Some points, each followed by its number:
[  4.  16.  19.  13. -21. -25.   3. -25.   4.  18.  -6. -13.  -9.  -8.
  -7.  18.] 0
[ -4.  -1. -13.  -6.  23.  34.  -3. -12.   6.  -3.  -9. -12.  -5.  25.
   3.  -1.] 1
[-14.  -3.  -8.  -1.  -6. -12.  -2. -12. -10.  19.  -2.  -8.   1.  -2.
 -15.  11.] 2
[ -9. -29.   8.   9. -23. -24.  -4. -25. -12.   3.  18.   6.  16. -19.
 -15.  37.] 3
[ -1. -26.  16.  10. -22. -25.  -2. -24. -15.  -4.  36.  26.  19. -19.
 -14.  36.] 4
[ -3. -29. -20.   5. -22. -25.  12.   7. -15.  12.  16.  21.  69. -21.
  -4.  49.] 5
[-14. -29. -21. -11. -21. -26.  -1.  25. -16. -11.  32.  44.  70. -17.
 -10.  25.] 6
[-16. -29.   8.   0. -16. -23.  -5. -25. -15. -13.  26.  18.   9. -17.
 -14.  19.] 7
[ 59.  82.  23.  11.   5.  48.   4. -25.  42.  -6. -23. -24. -36.  41.
  39. -31.] 8
[-18. -14. -10.  -5.  17.  -2.  -5.  27. -10.  14. -18. -26. -14.  -1.
 -13. -13.] 9
[-15. -28. -13. -11.   3.  -8.  -9.  -1. -15. -13.  20.  26.  11. -11.
 -16.  -4.] 10
[-12. -28.   0.   8. -21. -25.   1. -24. -14.   3.  18.  12.  25. -18.
 -14.  36.] 11
[ 70.  88. -15.  -4.  66. 127.  20.  18.  41. -16. -22. -26. -40.  80.
  91. -32.] 12
[-13.  19.   7.   5. -22. -23.  -2. -24.   7.  20. -24. -26. -34.  -3.
 -16.  -5.] 13
[ 35.  60.  45.  23. -22.   9.   2. -24.  28.   6. -17. -22. -39.  15.
  15. -31.] 14
[-11.   1.  -3.  -5.   5. -12.  -1.  26.  -4.  14. -22. -10.  -4.  -4.
 -14. -20.] 15
[ 23. -17.  37.  16. -22.  -7.  -4. -21.  11. -15.  11.  -5. -39. -10.
   2. -25.] 16
New points follow, each followed by the numbers of its two nearest points above, looking only along the 2 directions in which the numbered points spread most, nearest first.
[  6.  35.  -2.  -6.  18.  27. -10.  -8.  13. -10.  -6.  -1. -13.  28.
   5. -24.] 1 9
[ 26.  24.  15.   3.  36.  55.  -3.   8.   1. -15.  28.  18. -11.  35.
  28.   9.] 1 9
[ 49.  37.  59.  33. -10. -18.   9. -23.  26.  -6. -10. -23. -42. -13.
  23. -13.] 14 16
[  3.  37.  14.   4.  10.  20.  -6. -25.  19.  -1. -20. -23. -41.  25.
  -2. -15.] 14 16
[  7. -28.  35.  13. -19. -26.  -7. -23.   0. -14.  21.   8. -32. -21.
 -11.   8.] 0 2
[ -2.  18.  11.  12. -21. -18.   7. -18.   6.  26. -20. -23.   0. -16.
  -7.  23.] 0 16
[ 76.  20. -20.  -5.  55. 113.  15.  19.  23.  -9. -22.   1. -35.  49.
  93. -33.] 12 8
[-11. -24. -21.  -8.  -4. -18.   8.  34. -13.  13.  -4.   9.  44. -10.
  -7.   9.] 10 5
[-20. -29. -22. -13. -10. -24.   0.  29. -11.   3.  -2.  11.  37. -19.
  -7.   3.] 10 5
[  3.  18.   6.  -1.  26.  41.  -5. -25.  19. -15.  -9. -16. -40.  35.
   5. -25.] 1 14
[ 23.  75.  11.  -1.  30.  60. -10. -25.  31.  -8. -22. -24. -40.  55.
  20. -32.] 8 14
[ 62. 110. -21. -13. 127. 127.  30. 108.  19. -15. -22. -27. -40. 113.
 119. -33.] 12 8
[-12. -30.  12.  -2.  -3.  -7. -10. -23.  -4. -15.  15.   6. -41. -10.
 -17. -28.] 0 2
[-19.  -5. -20. -12.  -3. -26.  14.  41. -10.  26. -19. -15.  28. -17.
  -6.  -4.] 10 2
[ 43.  58.   0.   3.  32.  66.  14.   2.  25.   0. -19. -25. -29.  40.
  50.  -7.] 8 1
[ -6.  -5.  11.   4. -14. -11.  -9. -23.  -3.  -9.  15.  10.   8.  -7.
  -7.  11.] 2 15
[  8. -16.  34.  16. -21. -26.  -3. -24.   3.  -2.  14.  -3. -22. -21.
 -10.  22.] 0 13
[ -7.  17.  -4.  10. -20. -17.  15. -13.   1.  38. -21. -24.  28. -21.
  -5.  40.] 2 15
[ 38.  81.  -2.   1.  38.  79.   7. -26.  35. -14. -22. -25. -41.  63.
  40. -33.] 8 12
[-17. -28. -20. -15.   3. -19.  -7.  -2. -14.  -8.   2.   1.  -9. -15.
 -14. -15.] 2 10
[ -5.  11.  -6.  -6.  26.  36.  -8. -24.  14.  -4. -22. -26. -40.  33.
   1. -24.] 1 14
